Families of rows that turns and mirrors carry onto each other, the same ones carrying the whole set onto itself: the rest of each named row's family, in list order:
5 families of 3 rows:
q_21: +0.48 +0.46 -2.91 -0.51 +2.18 +1.91 -0.42 +2.04 +2.00 +2.16 +1.81 -1.43
 -0.36 -1.20 -0.58 +0.39 +2.67 -2.98 -1.64 -0.88 +2.47 -3.94 +2.38 -2.55
 +4.84 +3.61 +2.03 +1.13 +2.15 -0.47 -1.14 -0.46
q_979: -0.65 +0.20 -3.52 +0.06 +2.68 +0.41 -0.56 +2.97 +3.74 +0.62 +0.43 -1.36
 +1.80 -0.24 -1.84 -0.15 +0.52 -2.42 -0.75 -4.47 -0.71 -1.26 +1.57 -1.74
 +2.89 +3.76 +1.21 +1.23 +3.30 -2.41 -0.32 -0.82
q_868: -2.02 +0.69 -1.25 +1.42 -2.27 -0.47 -3.58 +0.00 +2.06 +1.71 -2.17 -3.25
 +1.16 -0.25 +2.49 +0.42 +3.35 -2.23 +2.36 +3.50 +1.57 -0.45 +0.94 +0.38
 -0.40 +2.46 -0.98 +2.46 -2.49 -0.89 +1.99 +2.16
q_258: -0.18 -0.78 -1.92 -0.44 -1.79 -0.87 -2.25 +0.12 +3.04 +2.96 -1.06 -2.62
 +0.12 -1.98 +1.88 -0.26 +4.47 -0.57 +2.44 +2.92 +1.24 +0.19 +2.92 +0.59
 -0.27 +2.55 -0.18 +2.81 -1.28 +0.88 +1.64 +2.31
q_466: -1.93 +1.24 +0.96 -0.29 +1.43 +1.43 +1.31 +2.08 -3.27 +2.10 -2.35 -1.69
 -0.39 +0.57 -1.45 -2.50 -0.59 -1.96 -1.82 +0.16 +2.97 +0.92 -1.01 -2.95
 +0.99 -0.40 -0.17 +1.26 +4.14 -1.88 +0.14 -0.80
q_54: -1.31 +0.55 +0.77 -0.77 +1.59 +1.02 +1.81 +2.30 -2.36 +2.21 -2.19 -1.47
 -0.37 +0.07 -1.90 -3.11 -0.69 -1.19 -1.53 -0.80 +2.23 +1.66 -0.29 -2.80
 +0.47 -0.26 -0.19 +1.47 +4.69 -1.70 +0.18 -0.68
q_921: +1.71 -1.17 -3.35 -1.84 +1.46 -2.98 -0.42 +2.18 +2.59 +2.71 -1.69 +2.39
 +0.54 -0.76 +0.38 +0.02 +0.09 -0.58 +0.63 +0.72 +2.17 -2.20 +3.96 +0.97
 +1.09 -0.37 +2.13 +1.87 -0.23 +1.49 -0.80 -1.03
q_600: -0.83 -0.04 -2.97 +0.54 +1.09 -3.34 -1.85 +2.49 +2.63 +0.61 -3.90 +1.72
 +2.93 +1.62 +0.30 +0.45 -2.35 -2.04 +1.02 -0.85 +0.89 -1.27 +1.29 +1.22
 -0.18 -0.32 +0.69 +1.57 -0.70 -1.44 -0.10 -1.41
q_282: -2.28 +1.73 -2.37 +1.88 +1.79 +1.96 -2.17 +2.24 +1.45 +0.34 +0.00 -2.14
 +1.71 +1.38 -0.31 +0.95 +0.47 -4.92 -1.34 -1.63 +1.75 -3.79 -0.42 -2.68
 +4.12 +3.43 +0.68 +0.85 +1.20 -3.30 -0.46 -0.84
q_785: -0.43 +0.49 -2.28 +0.51 +0.59 -1.78 -2.10 +1.38 +0.48 +1.71 -2.75 +1.67
 +1.02 +1.42 +1.91 +1.21 -0.48 -3.28 +0.02 +2.85 +4.19 -4.12 +1.29 +0.20
 +1.82 -0.67 +1.31 +1.41 -2.24 +0.03 -0.76 -1.08
q_964: -1.94 -0.43 +1.14 -1.77 -1.95 -1.05 -4.81 +1.26 +0.24 -1.37 +1.95 -4.82
 +2.07 -0.32 +0.09 +1.56 +0.83 -3.19 -0.26 +2.31 +2.95 +1.93 -0.11 -4.90
 +0.54 +0.17 -0.71 +1.61 +0.23 -3.05 +0.32 +0.49
q_239: -0.85 +0.50 +0.95 -1.03 +1.41 +1.53 +2.00 +2.16 -3.06 +2.77 -1.72 -1.47
 -1.14 -0.24 -1.53 -2.73 -0.06 -1.28 -1.87 +0.43 +3.30 +0.85 +0.04 -2.94
 +1.24 -0.37 +0.24 +1.40 +4.41 -0.99 +0.04 -0.55
q_990: -0.59 -1.58 +0.52 -3.26 -1.25 -2.27 -3.48 +1.97 +2.18 -1.33 +2.07 -4.27
 +2.17 -1.37 -1.25 +0.72 +0.84 -1.43 +0.22 +0.14 +1.01 +3.96 +1.31 -4.27
 -0.49 +0.19 -0.46 +2.17 +1.88 -2.63 +0.45 +0.52
q_499: +0.28 -1.58 +0.77 -3.83 -1.71 -1.17 -3.33 +1.45 +0.85 +0.01 +3.40 -4.10
 +0.58 -2.24 -0.32 +1.06 +2.42 -1.65 -0.35 +2.47 +3.31 +2.10 +2.03 -4.90
 +1.04 +0.32 +0.27 +2.02 +0.90 -1.16 -0.25 +0.76
q_874: -1.37 -0.34 -2.06 +0.45 -1.58 -1.77 -2.68 +0.69 +3.89 +1.42 -2.44 -2.84
 +1.94 -0.90 +1.22 -0.34 +2.75 -0.77 +2.93 +1.03 -0.73 +1.79 +1.76 +1.09
 -1.57 +2.39 -1.05 +2.77 -1.17 -0.91 +2.20 +2.09

Which other rows belong to the same family as q_600? q_921, q_785
Which other rows belong to the same family as q_499? q_964, q_990
Which other rows belong to the same family as q_282? q_21, q_979

Families of rows that turns and mirrors carry onto each other, the same ones carrying the whole set onto itself: the rest of each named row's family, in list order:
3 families of 6 rows:
q_658: -1.14 -2.67 -0.36 -1.50 -1.87 +1.44 +0.34 -3.57 +0.71 -0.69 +3.06 -4.56
q_534: -0.16 -2.00 +1.42 +0.61 +1.17 -2.34 -0.68 -0.59 -4.10 -2.05 +1.92 -3.67
q_533: +0.68 +0.06 -2.13 +1.24 +1.80 +2.90 +0.74 +0.65 +0.53 -0.87 +4.12 -4.60
q_819: -1.15 +0.15 -2.79 -0.20 -0.73 +0.80 +0.43 -4.40 +1.09 +1.47 +3.71 -2.66
q_514: -1.88 -3.17 -1.58 +0.74 +0.01 +1.43 +0.67 -5.71 -0.59 +0.17 +1.87 -1.89
q_176: -0.13 -2.23 -1.00 -0.22 +4.13 -2.62 -3.38 -0.98 -1.78 -0.15 +0.36 -4.95
q_433: -4.07 -2.32 -0.35 -2.33 +0.84 +0.55 -0.73 -2.49 +0.89 +1.39 +1.26 -0.79
q_449: +0.74 +0.62 -2.15 +2.50 -0.09 -0.20 +0.02 -0.38 +0.01 -2.35 +4.15 -1.78
q_998: -1.21 -2.06 +0.83 -0.43 -0.64 -0.71 -2.71 -2.84 -2.83 -1.97 -0.45 -3.36
q_246: -0.55 -3.80 -4.75 -1.63 +3.36 -0.46 -1.08 +1.20 -0.67 -1.18 +3.17 -3.25
q_29: -0.12 -1.55 +0.79 +2.46 +0.97 +0.59 -2.97 -2.71 -3.94 -0.01 +2.17 -4.40
q_791: -2.52 -0.78 -2.05 -2.80 +2.83 +1.22 +0.16 -1.99 -1.59 +3.48 +2.66 -1.72
q_350: +1.72 -1.53 -3.80 +0.35 +4.09 +2.23 -0.58 +1.11 -0.95 -0.82 +1.48 -3.94
q_538: +0.82 -1.42 -1.50 +1.85 +1.53 +0.57 -2.70 +1.71 -0.76 -1.10 +5.05 -3.71
q_783: +0.10 -0.05 -5.68 -0.92 +1.78 +1.40 -0.87 +0.83 -1.37 +0.00 +3.30 -1.69
q_37: -3.41 -3.29 -3.37 -0.32 +1.12 +1.04 +1.52 -2.51 -0.79 +1.44 +2.79 -0.16
q_719: -2.05 -1.46 +1.42 -1.66 +3.68 -2.48 -0.23 -1.55 -2.20 -0.75 +0.47 -3.88
q_335: -1.80 -1.22 -1.00 +0.02 +3.80 -1.27 -1.62 -0.95 -0.60 -0.51 -2.26 -1.82

Which other rows belong to the same family as q_538? q_819, q_176, q_433, q_998, q_783
Which other rows belong to the same family as q_658? q_449, q_246, q_29, q_791, q_335
Which other rows belong to the same family as q_719? q_534, q_533, q_514, q_350, q_37

Families of rows that turns and mirrors carry onto each other, the same ones carrying the whole set onto itself: the rest of each named row's family, in list order:
4 families of 8 rows:
q_949: -0.03 -2.38 +1.13 +0.70 -2.19 -3.82 -2.17 +2.98 -0.39 -1.72
q_945: +1.14 -1.71 +0.19 +0.04 -2.01 -2.66 -2.92 +2.40 +0.24 +0.24
q_472: -0.31 -3.02 -1.38 +1.90 -2.41 +0.36 -1.79 -0.46 -1.16 -2.58
q_930: +2.06 +1.58 +2.66 +1.18 -5.08 -3.40 +2.69 +1.00 +1.09 +0.01
q_732: -1.30 -1.81 -0.27 +3.76 -1.66 -0.47 +0.01 +0.14 -2.30 -3.53
q_563: +0.53 -0.02 +1.30 +2.55 -5.31 -0.06 +3.69 -1.84 -0.72 -3.07
q_861: +1.76 +0.11 -1.28 +1.45 -4.07 -0.55 -0.66 -0.23 -3.91 +0.90
q_895: -0.31 -2.40 -0.02 +3.07 -1.32 +0.01 -0.83 +0.67 -1.09 -4.23
q_759: -0.30 +1.17 +0.69 +3.12 -5.75 +0.00 +3.11 -1.93 -0.79 -1.71
q_678: +1.44 +1.66 +0.45 +1.78 -0.67 -0.02 -2.32 -0.63 +0.35 -1.40
q_655: +1.98 +0.25 +3.10 +0.53 -5.15 -2.38 -0.67 +0.33 +1.96 +1.47
q_739: -0.05 -3.15 +1.21 +0.86 -6.65 -2.49 +3.05 +1.48 -0.93 -1.16
q_363: -0.20 -3.65 -0.18 -0.01 -5.67 -2.96 +1.20 +1.00 -2.34 -1.73
q_13: +2.17 +2.12 +1.77 +2.61 -1.57 +0.36 -0.40 -0.24 +1.95 -0.98
q_10: +2.91 +0.69 -1.54 +0.75 -3.48 +0.06 -0.25 -0.05 -3.47 -0.89
q_243: -1.39 -3.36 -0.08 +1.37 -5.89 -2.89 +2.09 +1.07 -1.85 -0.60
q_203: -1.06 -2.14 +3.03 +1.95 -3.72 -2.71 +0.84 +0.80 +3.00 -1.89
q_497: +1.12 +0.98 +1.62 +0.90 -6.24 -2.59 +0.34 +0.75 +0.97 +2.25
q_267: +1.32 +0.57 +1.76 +3.18 -5.63 +0.95 +0.86 -1.30 -0.99 -3.75
q_644: -1.46 -0.72 +2.26 +2.90 -3.76 -0.85 +0.82 +0.67 +3.13 -3.53
q_149: +0.15 -1.89 +0.69 +1.68 -1.96 -3.15 -2.57 +2.94 -0.62 +0.37
q_469: +2.09 +0.81 +1.41 -0.31 -5.97 -2.68 +1.53 -0.08 +0.62 +1.50
q_238: -1.75 -1.96 +2.63 +1.93 -3.21 -3.61 +0.79 -0.98 +0.91 -3.36
q_285: +0.51 -2.29 -0.46 -0.27 -1.83 -3.84 -0.35 +1.90 +0.75 +0.78
q_969: +2.30 -0.42 +2.91 +3.43 -0.68 -0.59 -1.22 -0.16 +1.24 -0.56
q_933: -2.14 -0.88 +2.62 +3.43 -3.53 -2.48 +1.03 +1.24 +2.67 -1.76
q_780: -0.20 -1.16 -1.59 -0.19 -6.68 -2.38 +1.81 +0.63 -1.71 -2.20
q_575: -0.24 -1.76 -1.46 +2.38 -2.12 -0.35 +1.28 +0.47 -2.51 -4.08
q_144: +1.12 +2.56 +1.43 +3.52 -1.78 -0.12 -1.61 -0.14 +0.51 -0.55
q_728: +2.84 -0.76 -0.62 +0.03 -3.61 -1.72 -0.10 +0.02 -3.66 +0.93
q_851: +3.78 +0.40 -1.41 +1.17 -4.14 +0.79 -0.08 +1.52 -1.41 +0.66
q_771: +1.40 +0.87 +0.44 +2.12 -5.06 +1.13 +2.89 -2.24 -0.09 -0.92

Which other rows belong to the same family as q_149? q_732, q_861, q_759, q_243, q_497, q_933, q_144
Which other rows belong to the same family as q_945? q_563, q_895, q_363, q_13, q_10, q_203, q_469
Which other rows belong to the same family as q_644? q_949, q_678, q_655, q_739, q_575, q_728, q_771

